Each row has a name. Each question is about the rows just above it. Places in a row count from 1.

Vas: [ 12.7  18.6   1.5  -1.6  12.2 -16.3  -5.9  14.0   0.2   4.4  24.3   9.5
  17.1   1.5  -9.0  -7.5  20.3  -0.8]
Valif: [  5.8  87.1 -25.0   5.4  -6.5   5.8 -22.0 -15.7 -19.1  12.4 -11.4  27.2
   3.4   5.5   1.5  10.2   4.0 -12.8]
fazi: [ -2.1  -9.7  16.5   4.6  -8.2 -26.0 -13.0  19.1   8.2 -12.7   1.7  -6.9
  14.3   8.2  16.9 -11.4  -8.0  -3.9]
Goges: [  2.0   7.6   0.9   2.3   3.3  -9.7   0.9  -4.4   3.3   9.9 -12.3 -19.4
  -7.7   7.9  27.0  -4.5   6.3 -24.6]
Dun: [-16.4 -10.8   2.5  -1.0   2.0  -2.1 -23.7  -5.4   2.5  11.7   2.5   5.1
  19.1   7.9  27.3  -5.3  -3.6   4.9]
teran: [-11.8  33.6   8.4  -1.0  13.0 -17.3  29.0   1.6  -4.0  -3.7   3.3   5.2
 -13.3  16.6  19.2  -6.6  15.5  -5.8]
golav: [  9.9   1.0  11.0   1.0  -6.6   1.0   9.9   9.9   1.0  -5.4 -19.4  -0.5
  -1.9  17.4  22.4  -2.5  -1.8  22.4]
pog: [  0.9  14.3  -4.1   0.8 -18.6  11.3  13.5  11.0   1.4   9.8  17.8  20.3
  -4.5 -15.3  19.5 -15.2   4.0  10.4]
beva: [ -9.2  -6.7   0.9   0.1   4.8  10.5  28.6   9.1   7.3  16.7   5.5 -17.9
   9.1 -22.1  -7.8   1.5   4.6  -3.2]
At which places does golav hold [1.0]? | 2 4 6 9
Every place of [2.5] in Dun: | 3 9 11

beva: [ 14.8  30.3 -79.4  13.9 -63.6 -26.8 -27.1  73.1]
fazi: [ -7.7 -23.4  -7.7 -23.4   6.1  58.2 -23.4  47.5]
Vas: [  9.8  24.7  -9.1  -5.7 -27.5 -27.4  45.4  36.3]
gero: [-54.7  -5.6 -58.1 -86.0 -29.2  42.9  -7.0 -16.3]
Goges: [ 23.8 -60.2   8.8  -3.0  11.1 -15.3  22.7  -7.1]
pog: [  2.4 -58.4 -40.6 -52.9 -55.8  33.6  28.3 -36.5]
teran: [ 38.9 -13.4 -62.0 -72.2 -33.5  38.4  -7.6  43.6]
Every place of [-7.7] in fazi: | 1 3
Every place of [-27.5] in Vas: | 5
The entry that follows [-5.6]: | [-58.1]
key -> tag
[-29.1] -> j36
[11.2] -> j576
[11.1] -> j862
[-58.0] -> j141
[-33.5] -> j354
[-63.6] -> j992
[-55.8] -> j52
[-29.2] -> j134
[-58.1] -> j861
Join gero by its entry at place 5: | j134
The entry that follows [-26.8]: | [-27.1]
What comes right after [-27.5] in the named rows? | [-27.4]

Vas: [-74.3   4.7   4.7  -6.0 -34.5  36.4   4.7   4.7  20.2 -24.1]
beva: [-27.0 -44.2  19.8 -31.5 -24.0 -27.6 -32.7  28.5  -2.5  33.5]
teran: [ 33.3  11.5 -30.8  34.4 -26.3 -26.4  50.5  57.6   8.8 -14.7]
Valif: [ 33.3  11.5 -30.8  34.4 -26.3 -26.4  50.5  57.6   8.8   4.2]
Right after [20.2] comes | [-24.1]
Where do [ 33.3  11.5 -30.8  34.4 -26.3 -26.4  50.5  57.6   8.8 -14.7] appear? | teran
Places of [4.7] in row Vas: | 2 3 7 8

golav: [-72.8 -19.0  59.9  13.8 -57.9 -60.6  30.7 -67.0  52.8   4.8  59.4 -40.5]
teran: [-55.9  15.9   6.0   5.9  -3.9 -15.1 -11.0  48.2  35.5  15.1 -17.4   0.1]
pog: [-58.7  25.6 -62.0 -41.7  54.2  55.8  -1.8  73.1 -69.4  60.2  59.3  66.5]
beva: [-58.7  25.6 -62.0 -41.7  55.4  55.8  -1.8  73.1 -69.4  60.2  59.3 -60.5]
gero: [  7.4 -60.9  11.4  63.4  43.4  44.7 -55.4 -72.7  34.2  28.5 -30.2 -42.1]
Right after [-60.9] comes | [11.4]
What comes right after [-60.6] in the named rows? | [30.7]

Dun: [ 59.8  57.9   6.8  43.8  72.1  71.9 -72.4]
gero: [-33.9  54.5 -39.2  58.2  57.4  54.0  -0.1]
Vas: [ 78.3 -65.9  65.2 -69.5  48.5 -13.7  -9.2]
Zedo: [ 33.0  69.8  59.1 -71.0 -47.7  44.1  12.7]
Valif: [ 65.8 -75.7  22.3 -75.7  68.7 -40.9 -49.1]
teran: [ 78.3 -14.2 -22.5  42.2  42.4  66.2  56.0]
daf: [-49.0  16.2 -15.4  13.1  79.2 -42.0   7.7]
pog: [ 58.1  62.2  52.0 -23.8 -33.5 -78.8  77.2]
golav: [-57.1 -75.4  57.2  72.0 -38.6  64.2  63.7]
Goges: [ 32.0  80.5 -28.7  35.4 -13.4   5.0  29.5]
beva: [ 83.4  24.3 -40.7   5.0 -75.5 -50.9 -32.9]
key -> tag
[-14.2] -> j355
[-22.5] -> j381
[62.2] -> j92
Join teran by its entry at place 2: | j355
Places of [-75.7] in row Valif: | 2 4
Where do [ 83.4  24.3 -40.7   5.0 -75.5 -50.9 -32.9] appear? | beva
The row with [ 58.1  62.2  52.0 -23.8 -33.5 -78.8  77.2] is | pog
Where do [ 32.0  80.5 -28.7  35.4 -13.4   5.0  29.5] appear? | Goges

gero: [ 15.3  -6.9  58.4 -46.6  20.0]
fazi: [ 11.6  -7.2  47.6 -39.8  14.8]
Valif: [ -2.2 -19.1 -32.9   1.2 -55.7]
Vas: [-14.6 -19.1 -32.9  -6.0 -55.7]
Zedo: [ 11.3  -7.1  46.6 -39.2  14.4]
pog: [ -3.2   1.1 -15.0  11.9  -9.1]
golav: [-14.6 -19.1  14.9   1.2 -55.7]
Table of tags by key:
[11.8] -> j670
[-39.9] -> j516
[-39.8] -> j921
[1.1] -> j896
[1.0] -> j966
[12.0] -> j544
[11.9] -> j349
Join pog by its entry at place 4: | j349
What comes right after [14.9] in the named rows? | [1.2]
Whose row is [ 15.3  -6.9  58.4 -46.6  20.0]? | gero
What comes right after [46.6] in the named rows? | [-39.2]

